One vector is turned by the same rotation once a step. Each row is the vector after some number of steps, and that number follows the row.
The counts run from 0 to 308.
0.56,2.19,1.26,0.28,2.37,0.45,-1.80,0.19,0.45,-0.23,-2.74,-2.30,1.04,-1.52,1.50,2.11,0.02,0.30,-1.16,2.60,-0.91,-0.30,1.67,-0.92,0.77,-1.07,0.46,-0.90,-2.61,-1.77,-2.54,-2.60,-1.30,1.65,0.31,-0.05,-0.57,-0.87,-2.57 | 235
-0.64,0.17,0.78,0.37,-0.94,-2.81,1.29,0.59,-1.30,2.12,0.51,0.00,-0.44,1.63,-1.79,-1.23,0.24,-0.86,-0.11,-0.30,-2.90,-1.22,-3.89,1.12,0.78,1.79,-0.95,-0.90,1.13,-0.13,0.25,-0.54,-0.89,-1.32,-0.35,-2.53,-2.89,3.02,0.41 | 93
-0.52,2.17,1.43,-1.76,1.45,-0.19,-0.98,2.63,-0.71,1.65,-1.56,-0.66,-1.89,-1.04,-0.76,2.35,-0.65,1.72,-2.11,2.32,1.19,0.41,-0.69,2.76,-0.62,2.57,2.26,1.45,1.97,-0.57,-0.02,-1.54,-0.96,0.31,0.16,3.10,0.97,-1.65,-1.87 | 205
0.38,-1.32,0.52,-2.12,-0.10,0.83,-0.55,1.14,0.25,0.78,-0.50,-0.52,-1.69,-1.33,0.26,1.51,0.22,3.45,-1.33,-0.69,-1.78,-1.68,-1.57,-1.76,0.84,-1.00,-0.34,1.85,-3.99,-0.06,1.59,-3.11,-1.47,-0.79,-0.76,-0.17,0.17,-1.34,-0.95 | 259
0.68,-0.81,0.47,0.35,-1.04,-2.13,-0.33,1.11,1.14,-1.50,-2.36,-2.31,-1.35,1.03,-0.89,2.54,1.04,1.39,-1.77,0.48,-1.01,0.28,-1.44,-2.28,-1.97,-1.34,2.64,-0.68,0.07,-1.71,0.44,1.63,-0.50,-1.11,0.96,-0.01,0.70,2.66,-0.92 | 253
0.30,0.68,0.13,-1.26,1.42,0.37,2.73,-1.88,0.03,-1.20,1.13,1.91,-0.38,-0.27,-1.88,-1.44,0.41,-0.13,1.41,0.42,-1.58,-1.09,0.56,1.01,-0.16,3.41,1.49,1.11,2.80,-2.17,3.11,-0.18,0.91,-0.51,-3.10,-0.36,-2.37,2.33,0.20 | 140
-1.15,-0.20,-0.49,0.38,-0.46,-1.37,0.76,-2.64,-3.82,0.53,1.26,3.19,0.49,1.27,0.06,-2.75,3.18,-1.31,0.26,0.90,1.58,0.17,-2.00,-0.42,0.59,5.16,0.08,-0.41,-1.43,0.02,-0.74,0.51,0.52,-1.63,0.29,-0.45,-0.34,-0.69,1.01 | 117
0.04,0.37,0.44,0.81,0.96,0.21,0.11,-0.73,0.97,-0.13,0.04,-2.94,-0.12,3.67,-0.51,-0.32,-1.98,1.87,-1.47,0.56,3.10,-0.41,4.11,-1.60,-1.61,0.32,0.23,0.72,0.67,-1.15,-2.78,0.62,0.49,0.74,-0.65,1.02,3.27,1.20,-0.23 | 214
0.90,2.21,1.27,-3.37,2.35,-0.07,0.88,-0.98,-1.41,-0.33,-2.07,-1.25,-0.29,0.80,-0.19,-0.71,0.57,2.19,1.47,-0.51,-1.90,-0.91,-2.51,-0.39,-0.02,1.19,-0.50,-0.85,-1.93,-3.49,-0.98,-1.42,0.18,1.46,-0.28,0.74,-0.94,0.98,-1.64 | 267
-0.84,2.29,0.66,1.58,0.24,-0.52,-0.72,1.49,-0.66,2.20,0.23,1.83,-0.91,-1.24,-0.75,0.42,-1.05,0.05,-0.96,0.19,0.67,-1.09,1.07,0.06,-0.04,1.62,0.97,2.29,4.14,0.61,3.19,-2.72,0.87,0.82,-0.82,-0.38,-1.49,-1.43,-0.76 | 172
0.90,1.72,1.53,-0.78,0.58,-0.65,-2.04,1.11,-0.11,0.83,-1.16,1.21,-2.45,-1.67,-3.51,2.32,-1.96,-1.00,-1.71,-0.98,1.43,0.37,1.22,0.71,-2.21,0.22,0.63,1.45,1.17,-1.32,2.19,-0.44,1.38,-0.67,-1.04,-0.35,-0.50,-2.75,-2.63 | 201
2.19,-3.31,0.78,0.47,-0.86,-0.85,0.01,1.19,1.79,-0.72,-1.71,-0.90,-0.36,-2.04,-2.41,1.67,2.42,1.87,-0.92,-0.15,-2.34,-0.23,-2.87,-2.05,-0.67,0.34,0.55,-3.10,-0.65,-1.36,0.30,0.57,0.56,-0.30,-0.90,1.81,-2.03,0.55,-1.39 | 75
2.22,1.24,1.12,-1.56,1.69,-1.48,1.24,-1.11,-1.57,2.23,-0.80,-0.37,-0.56,3.32,-0.43,-0.85,-2.63,1.18,-0.26,-1.21,1.75,-0.72,1.37,-0.06,-1.72,-1.37,-2.09,1.82,-1.40,-2.94,-1.99,-0.89,1.75,1.47,0.90,1.37,0.17,-1.85,-0.74 | 240
-1.90,0.63,0.47,-0.57,-0.62,1.63,1.34,1.67,1.38,-1.04,0.57,0.20,-2.62,-1.41,0.18,0.38,0.77,-0.19,-0.47,2.36,-0.87,1.27,0.29,0.38,0.13,3.68,0.59,-1.78,1.58,1.95,-3.28,0.17,-0.12,-0.61,-1.71,-0.34,0.88,0.75,-2.05 | 155
2.46,0.08,0.45,-1.82,0.83,-0.90,-0.48,1.81,-0.76,1.93,-0.57,-0.74,-2.34,1.95,-0.44,0.13,0.71,2.97,-0.58,0.87,0.51,-0.43,0.09,1.05,-2.44,-0.21,0.54,0.62,-0.10,0.50,-0.76,-0.67,-2.47,0.12,1.06,4.08,2.28,0.23,-1.98 | 27
-2.73,-0.19,0.71,0.02,1.19,0.46,1.36,1.19,-0.13,0.47,0.39,1.66,-1.38,0.06,-0.82,1.64,0.08,1.63,-0.37,0.29,1.28,1.74,0.21,1.65,-2.28,2.05,-0.14,3.10,0.72,0.76,0.06,-1.64,0.04,-0.43,-1.78,3.85,1.18,-2.71,1.10 | 179
-0.19,0.53,0.56,1.86,-1.36,-0.83,1.03,0.27,-2.90,1.03,1.31,2.67,-1.47,-1.28,-2.03,-0.52,1.13,-1.60,0.84,-1.57,-0.09,-0.12,-2.03,-0.57,1.45,2.82,-1.27,1.02,-1.00,2.70,-0.42,-2.21,1.19,-1.17,-1.74,-1.98,-1.84,-0.63,1.74 | 121
-0.13,-0.42,-0.25,-0.03,-0.62,-0.47,0.75,-1.67,1.53,0.92,-0.17,-0.62,1.64,-1.09,0.95,-1.79,2.54,0.61,0.48,0.60,-2.44,-3.04,-0.02,-0.98,1.63,0.44,-3.47,-2.15,-1.79,-1.02,-2.69,-1.49,0.07,1.14,-0.39,-1.76,-3.16,-0.66,-1.43 | 83
2.91,0.61,-0.03,-1.70,0.58,-2.62,2.13,-1.13,-3.65,-0.63,-0.88,1.99,0.06,0.86,-1.64,-1.08,1.39,0.05,0.85,0.35,-0.86,0.62,-2.88,1.35,0.59,1.95,-0.58,-1.24,-1.80,-0.79,-0.37,0.31,-0.33,-0.23,-0.27,0.60,-1.92,3.07,-0.22 | 89
1.58,0.15,-0.03,0.08,1.45,-0.68,-0.17,0.26,0.31,1.50,-2.00,-1.14,2.51,1.15,0.39,-0.52,1.40,1.16,-0.57,2.54,-1.81,-1.57,-1.45,-0.16,0.30,-0.29,-1.22,-2.24,-1.04,-0.71,-2.91,-1.75,-4.12,1.20,-0.15,1.17,-1.12,2.58,-2.33 | 57
3.30,0.97,0.45,1.55,0.10,-1.77,0.40,-2.27,-1.24,-0.52,-0.28,0.17,2.07,1.38,-0.11,-1.53,1.66,-0.02,2.35,0.03,0.06,-1.06,1.13,-1.07,1.11,2.09,-0.60,-3.46,-2.04,0.11,-3.62,0.07,1.11,1.51,0.58,0.18,-1.34,2.19,0.18 | 87
1.23,0.54,2.57,1.69,-2.03,0.19,0.18,-0.70,-1.72,0.98,-1.06,-1.87,-0.57,-0.03,-1.64,-1.10,1.92,-0.48,1.20,-0.80,-2.79,-1.10,-2.51,-3.47,-0.22,0.51,-0.32,-3.07,0.42,-1.72,-0.09,-0.89,1.55,1.06,-1.64,-0.95,-2.08,1.53,-0.13 | 300
-0.18,0.31,2.21,1.33,-0.83,-0.26,1.52,0.71,-1.70,-0.01,0.08,1.25,-2.46,-0.63,-2.18,0.16,1.26,-2.43,0.63,-0.32,-3.05,0.29,-1.46,-0.24,1.89,2.17,-0.96,-1.24,0.35,2.44,-0.24,-1.37,0.23,0.45,-2.91,-2.27,-2.98,1.75,0.09 | 122
0.23,0.12,-0.71,0.04,0.88,0.49,0.19,-0.67,0.75,-2.52,-0.18,1.87,-0.05,0.32,-0.03,-0.95,-2.25,-1.79,-0.05,-1.81,0.51,-0.80,4.41,-0.95,-0.64,1.07,0.39,-1.72,3.66,0.13,-3.83,0.13,2.39,1.01,0.16,-1.05,-1.48,-0.86,-0.89 | 163
-1.68,1.85,-0.98,-1.15,-0.53,-0.25,1.61,0.15,-2.26,-0.43,-0.95,-0.64,0.12,1.64,1.04,-0.21,-0.08,1.80,-2.29,-2.00,1.95,-0.26,0.11,-1.72,-1.28,0.79,-0.93,5.14,-0.56,-0.68,1.61,-1.18,-0.99,-1.33,-0.06,-0.82,0.95,0.41,-0.69 | 219
1.86,0.14,1.61,0.92,-0.84,-0.13,0.59,-0.79,-3.14,2.17,-1.05,-0.10,0.72,-0.04,-1.83,-2.68,2.42,0.69,1.09,-1.76,-1.87,-1.76,-3.64,-2.85,1.19,-0.25,-1.04,-0.44,-0.56,-0.67,1.79,-1.83,1.39,0.04,-1.12,0.44,-1.02,-0.65,0.39 | 299
0.42,1.94,1.31,-1.19,0.23,-0.25,-2.17,2.43,-1.84,2.59,0.38,-1.62,-1.77,2.02,-1.47,-0.74,-0.32,-1.05,-1.44,-2.34,1.07,0.55,-2.58,-1.58,-1.26,1.57,1.30,1.56,1.44,-2.48,0.96,0.05,-0.83,-0.66,2.62,1.99,-1.22,-2.04,-2.24 | 16
-0.75,1.76,1.92,-1.76,-0.40,0.16,-1.76,2.33,2.91,1.58,-1.71,-3.13,-1.86,-1.37,-0.21,1.96,0.11,0.68,-1.96,0.17,-1.41,0.69,-1.07,-0.65,-0.21,1.12,0.59,-0.47,-0.93,-2.50,-1.01,-1.27,0.50,0.19,0.00,-0.44,-0.87,-1.61,-3.38 | 231
2.36,0.59,2.36,-0.58,-0.56,-0.66,0.72,-0.37,-2.31,0.85,-0.94,-0.91,-2.93,-0.37,-2.49,-1.14,2.78,-1.31,1.06,1.62,-1.76,-0.14,-2.87,-1.17,-0.13,1.71,0.79,-2.47,-1.02,-0.07,1.36,0.98,0.18,-1.55,-0.45,0.40,0.31,1.95,-0.85 | 303
-1.62,-0.28,-0.38,-1.19,0.78,1.82,0.72,-0.32,2.21,-0.28,-0.45,-2.45,-1.69,2.01,2.02,-0.45,-0.30,0.29,-1.19,-1.62,0.52,0.72,2.34,-2.60,-2.45,0.09,-2.84,2.82,-2.26,-0.89,-1.73,0.29,-1.44,-1.20,1.06,-0.36,0.85,-0.47,-1.45 | 4
-2.25,-1.16,0.31,1.09,0.20,1.45,0.84,1.62,1.49,1.24,2.30,0.61,-3.34,0.75,1.53,-0.35,-0.13,0.13,-1.22,0.28,2.41,0.26,3.57,-1.35,-1.78,0.64,0.04,3.43,0.21,2.70,-1.60,-1.33,-0.10,0.15,-0.83,0.94,1.33,-2.03,-0.73 | 182
0.86,2.72,1.69,-1.43,1.26,-1.08,1.05,0.03,0.29,1.10,-0.44,-2.33,-1.09,3.77,0.43,-0.73,-1.44,1.30,-0.98,1.07,-0.49,-0.09,0.11,-0.05,-1.51,-1.04,0.09,0.58,0.02,-1.94,-2.09,-0.63,-0.52,2.06,-0.17,-0.09,-1.02,2.68,-1.92 | 242
-1.66,0.12,-0.13,-1.00,0.64,-1.32,1.05,0.04,3.50,-1.67,0.07,2.28,-0.97,-1.74,1.21,1.48,0.84,-0.45,1.51,0.26,-3.64,-0.10,0.94,2.58,0.41,4.02,-0.50,-0.77,1.48,1.21,-2.95,-0.64,-0.46,-1.15,1.43,0.18,-1.38,0.31,0.94 | 130
-0.24,-0.79,1.27,0.98,1.18,1.35,0.89,-0.25,1.93,-1.50,-1.89,-2.86,-1.72,1.28,-0.12,2.46,0.44,1.42,0.85,-0.44,1.45,1.66,2.52,-1.84,-1.91,0.21,-0.81,0.12,-0.66,-0.63,-3.55,0.87,-0.62,-0.41,0.04,2.56,3.08,-0.40,0.39 | 0
2.10,0.70,-0.31,-1.48,0.51,-1.51,-0.63,0.33,-1.79,3.46,-0.86,0.15,0.52,0.87,0.56,-1.67,0.98,1.30,-2.13,1.44,-0.37,-2.84,-2.23,0.57,-0.19,-0.44,-1.97,0.17,-1.52,0.57,-1.34,-1.84,-4.10,-0.54,0.57,1.70,-0.99,-0.31,-3.00 | 56
0.44,-1.27,-0.01,-1.45,0.12,0.45,1.82,-0.52,0.30,1.45,-0.17,-0.25,0.89,-1.88,-0.01,-1.73,2.09,0.85,-0.68,1.50,-2.25,-1.54,-2.40,0.23,1.21,1.70,-3.48,-0.74,-2.39,-1.63,-0.38,-2.70,-2.02,0.32,-1.68,-0.83,-1.85,0.17,-2.87 | 82
-0.05,1.91,2.49,2.12,1.41,-0.11,-1.96,0.71,0.89,1.99,-2.91,-2.18,0.26,-1.40,-1.62,4.42,-0.84,-0.32,0.71,1.46,-1.62,-0.01,0.80,-0.32,-0.21,0.41,-1.57,0.62,-1.12,-1.77,1.20,-1.19,-2.59,0.93,-0.29,0.66,-0.76,0.69,-0.45 | 21
-0.55,-0.23,-1.25,-2.13,0.74,2.23,1.44,1.24,0.02,0.78,-0.43,-1.22,-1.50,0.91,0.80,-1.19,-1.33,0.67,-2.74,-1.41,0.78,0.16,0.13,-2.84,-0.60,-0.45,-2.26,2.74,-1.08,-0.25,-0.73,-0.98,-2.43,-1.75,0.28,0.16,1.05,-1.75,-2.86 | 5
-1.27,0.62,1.78,0.05,0.64,0.02,-0.81,1.00,1.88,-2.40,-2.07,-2.43,-1.34,-0.30,-0.77,3.61,-0.66,-0.12,-0.14,-0.50,-0.08,1.61,0.03,-2.08,-1.67,0.58,0.21,0.13,-2.27,-3.98,-0.22,0.99,0.90,-0.26,0.32,-1.33,-0.85,-1.18,-1.02 | 228
0.19,-0.08,0.85,0.26,0.44,1.30,0.96,0.97,1.44,0.46,-1.21,-3.02,0.35,1.62,-1.15,0.14,-2.25,1.59,-2.39,2.08,1.12,-0.11,1.90,-1.28,-1.51,-1.03,-0.30,-0.18,3.19,-1.56,-2.04,-0.11,0.04,1.75,-3.05,1.55,1.60,1.85,-2.79 | 213
-3.13,1.45,0.45,3.63,-0.82,0.42,0.15,-1.17,-0.28,0.76,1.33,0.73,0.63,0.31,1.67,-1.34,2.91,-0.36,0.12,0.97,0.69,-0.03,1.29,-1.99,0.80,3.63,1.75,-0.16,2.93,0.78,-0.43,-0.59,1.86,1.05,0.09,-0.34,-0.45,-0.84,1.26 | 145
2.02,1.13,1.25,-0.14,0.38,-3.60,-0.10,-1.09,-1.97,1.77,-2.79,0.20,-2.14,0.97,-3.19,1.38,-0.94,0.60,1.24,-1.49,-1.41,-1.12,-2.08,0.30,-1.18,-0.35,-0.40,0.10,-2.22,-0.52,1.90,-0.36,-0.62,-2.36,1.17,0.20,1.34,1.19,0.56 | 277
3.13,-1.99,0.05,-2.86,0.53,0.69,1.19,1.13,0.87,0.21,0.35,-0.57,-0.54,-1.45,-1.53,0.03,2.22,2.62,-0.03,0.66,-1.32,0.41,-3.00,-0.40,1.86,2.87,1.19,-1.43,-4.28,-1.01,0.17,-0.86,-1.32,-0.77,-0.22,2.30,0.28,-0.17,-1.11 | 78
1.77,2.45,0.38,0.69,1.48,0.71,-1.19,-1.12,-0.80,-2.74,-2.81,-1.31,0.32,0.18,-0.33,0.67,-1.12,-0.59,1.80,-4.15,0.49,0.35,2.95,-2.85,-0.80,1.16,-1.48,0.61,-1.45,-1.85,-0.90,0.58,-0.29,0.10,1.93,-1.50,-0.17,0.48,-1.17 | 11
2.51,0.90,1.18,-2.90,0.96,-1.56,0.11,2.08,1.03,2.18,-1.31,-1.32,-1.32,-1.03,-0.35,1.02,0.94,2.05,0.61,0.97,-2.56,-0.08,-2.20,1.93,-1.36,0.76,-2.76,-0.83,-1.57,-0.86,-0.70,-1.25,-1.56,0.77,0.20,1.28,-1.03,0.65,-2.46 | 53
-1.29,3.06,2.22,0.24,2.74,0.18,-1.47,2.25,1.43,0.54,-2.13,-1.97,-0.17,0.33,1.34,2.95,-1.07,2.19,-0.63,2.36,-0.31,1.39,1.34,0.86,-0.30,1.35,1.93,0.59,2.10,-0.87,-2.71,-0.74,-0.94,2.11,1.40,1.68,-0.50,-0.24,-0.84 | 206
0.92,-2.41,-0.56,0.19,-0.60,-3.17,0.62,-0.18,0.51,-0.48,-2.49,1.72,-0.09,-2.52,-2.58,2.29,1.06,1.83,0.07,-0.31,-3.05,-1.21,-1.87,2.00,-0.29,1.57,1.00,-1.37,1.02,0.62,1.67,-0.78,-0.91,-1.59,-0.80,0.82,-0.42,1.65,1.16 | 100
